rotation steps, each row followed by its count of steps:
The counts run from 0 to 493.
[ 87  75 123 120 129 141 127 130 183 143 115 165  97  77 123 119 153 133
 116 147 147 114 126  94 173  90 145 130 131 142 176  98 138 155 126 179
 160 158] => 134
[ 84 105 106 119 112 155  94 172 177  92 112 109 122 119 128 157 125  79
 124 123 151 100 132 106 157 153 132 129 108  90 129 161 109  98  99  94
 111 128] => 319
[143 117 114 110 107 131  79 182 117 143  97 167  98 123 126 129 147 100
  92 120 131 127  75  95 181 147 130  88 102 149 154 152 106 100  95 117
  87 101] => 192
[148 159  97  69 152 154 132 202 146 139 119 128 158 100 146 106 140 136
 151 134 141 117 107  80 116 165 133  77 127  89  87 106 152 126 124 127
 109 131] => 332
[174 117 143 128 162 146 117 186 165 138 106  97  92 126 142 134 119  95
 101 145 126 131  79 103 114 108 111 118 118 113 143 146 158  64 105  87
 135 123] => 310
[147 129 136 115 134 126 104 151 168 175  90 121 114 123 104 116  97  77
 112 156 129 124  78  94 162 103  94 130 104 142 161  91 106 146 130 161
  85 135] => 189
[129  67 126 126 122 135 105 109 155 128  90 132 135  65 123  95 135 139
  98  94 144 138 103 116 178 112 121  94  94  99 154 120 125 123 146 131
  70 123] => 41
[127  86 166 116 171 171 134 152 135 108 132 144 150 106 137 115 132 130
 126  80 120  78 141  99 120  94 124 121  92  75 152 126 162  75 133  78
 134 127] => 389
[146  79 146 103 136 121 161 126 154 156 175 145 136 143 122 131 143 112
 153 126 154  79  88  94 100 126 136 130 111 150 122  53 120 121 148 127
 147 108] => 117
[129  95 137 113 117 164 140 144 153 113 134 157 149  67 131 106 155 173
 101 110 171 114 130  85 160 124 142  94 121  71 129 127 150 127 158 147
 124 152] => 386
[133 151 138 101 144 120 111 181 105 132 158 137 117 119 101 160 138 104
 150  97 116  57 123  77 130 174 139 123  72 116 136 129 117  85 128 114
 133 101] => 240
[182 102 137  99 122 133 139 132 114 156 123 135 117  82 129 121 121 127
 158  96 114 126  85  82 144 129 131  91  85 114  84  71 105 127 160 112
 141 128] => 119
[157 115 164 124 138 165 154 176 150 177 105 152 121 103 125 126 113 145
 126 110 110 103 117 111 120 140  95  92 138 109 170  71 148 140 109 134
 155  87] => 490
[ 83  63  99 132 118 104 106 114 176 114 137 127  95  93 139 148 173 120
 138 117 170 112  86 109 149 139 157 118 135 133 103  83  96 132 126 126
 120 152] => 470
[116  93 122  89 108 155  84 127 138 142  91 140 121  98 118 117 111  85
 156 133 158 158 125  67 191 134 122 122  88 111 128 128 100 112 145 143
 114 120] => 228
[ 94  66 150 141 149 122 122 116 188 126 110 154 132 132 115 113 128 124
  74 122 161  97  80 128 131  87 112 122 128 130 163  76 138 122 120 160
 112 119] => 38
[180  91 158 140 125 163 154 165 169 134 114 134 136  85 123  83 143 129
 128 112 113  87 145  95 122 102  95 102 127  88 165 142 151 160 126 108
 123 130] => 50
[125 167 161 111 159 145 118 171 132 137 141 152 128 108 102 135 112 111
 141 107 116  64 114  79 129 173 130 101  96  85 100 115  93 106 122 131
 163 127] => 241
[138  94 161 129 182 156 125 160 139 149 125 143  96 122 152 154 136  92
 122  98 102 122  90 102 119 128 127 122 100 144 126  49 114  91 113 103
 152 143] => 123
[138 112 134 116 132  97 165 159 176 119 147 114  91 104 118 103 125 122
 163 166 116 101  94  76 101 126 115 122 121 125  88  97 123 145 138 180
 175 138] => 212
[129  89 112  97 119 138 125 140 179 171 124 148 149 111 129  70 169 128
 172 145 172 112 119  93 134 103 117 121 156 135 183 127 155 157 123 116
 108 118] => 448
[154 103 130 134 149 150 146 187 146  88 114 120 129 115 129 121 132 122
 112  81 109  76  91 111  96 171 121 108 122  64 114  84 124 113 114 103
 106 132] => 428
[ 70 119 103 103 129 126 124 144 190 108 137 145 162 116 109  98 117 111
 106 153 165  87 111 104 149 107 143 117 103 105 125 132 115 130 133 181
  99 143] => 290
[ 98  65 147 114 112 173 129 146 126 129 100 162 144 154 159  86 132  99
 137  85 138 121 117 111 149  86 126  94 102 119 123  96 123 114 126 104
 112 110] => 76
[132 111 133  96 114 122 164 188 147 185 159 109 128 105 138 162 115 140
 168 119 141  92 122 110 109 117 154 116 125 123 145 116 146  94  85  94
 151  95] => 365
[ 73  69 132 122 140 178 110 126 171  84  88 157 126  97 153 115 152 120
 156  81 122 109 141 101 146 146 130 101 122  98 106 101 113 126 103 113
 143 124] => 476
[155  69  73  86 108 132 158 150 125 110 120 151 138  93 124 101 148 143
 165 126 102 120 122  54 150 136 175 144 114 127 133 140 111 138 130 155
 119 128] => 174
[105 132 145  93 141 118 168 189 141 141 150 126 137 152 124 112 102 123
 136 120 147  71  96 108  91 124 109 109 118 112 123  79 184 102 111 131
 124  96] => 334
[135  93 122  95 119 145 133 133 190 127 139 150 129  83 130  88 143 138
 110 181 157 159 139  80 162 103 137 111 112 120 121 154 138 123 132 174
 156 112] => 260
[157  90 143 130 128 103 173 171 140 144 150 107 125  64 104 122 111 167
 123 110 121  83 127 106 110  95 130 132 117  98 176 120 184 106 119 119
 120 122] => 395
[156 123  97  92 153 133 158 164 133 156 127 121 156 106 125 147 128 123
 130  87 107  96 104 121 107 125 152 126  95 130 134  56 179 123  91  98
  97 113] => 27
[131 142 129  96 138 108 139 158 164 138 129 118 127 101 105 103 101 158
 125 140 171 111  62  99 117 139 103  98 128  85  88  79 153 119 162 170
 127 127] => 338
[183 112 136 117 147 115 108 136 157 126 112  86 118 109 110 108  76 116
 144 134 125 131  57  80 119 127 113 129 107  72 111 139 108  72 147 111
 135 129] => 306
[115 129 137 125 121 145  81 172 155 126  94 153 118 136 111 127 127  76
  77 114 125  92 102 104 157 165  92  92 102 128 143 139 101 120 102 142
  89 103] => 193
[123  99 102  84  98 122 108 113 144 144 112 147 116  96 117 148 127 146
  95 108 189 126  68 123 161 100 143 100  97 109 103 110 173 119 143 128
 129 117] => 378
[109  89 114  97 134 151 108 114 178 156 152 174 149 127 138 108 183  95
 170 131 157 108 123  87 144 162 137 105 136 147 127 115  87 146 114 126
 137  98] => 109
[108 104 136 126 153 128  77 150 149 101 116 129  89  92 128 130 157 118
 106 106 149 126 114 107 156 162 104  92  94  82 129 167 169  76 112 105
 126 111] => 349
[152  89 146 142 119 132 157 154 187 155 149 120 144  83 112  96 126 134
 165 136 130  82 114  85 118 127 136 125 161 109 155 109  66 153 129 130
 127 157] => 55
[196 137 128 108 112 122 154 144 156 186 134 161 118  92 100 120 119 147
 106 131 129 103  89  92 126 140 119  85 118 116 118 110  95 159 126 159
 153 108] => 151
[190 105 113 103  96 105 131 148 131 165 148 126 112 104 103 123 152 140
 160  97 162  94  78  97 109 168 114  97 123 114 120 128 139 136 131  90
 116  92] => 457
[129 116 130 103 135 136 157 155 132 145 113 135 149 104 121 147  92 140
 125  64 100  83 100 134 106 104 142 104  88  92 108  67 142 119  82 106
 124 103] => 28
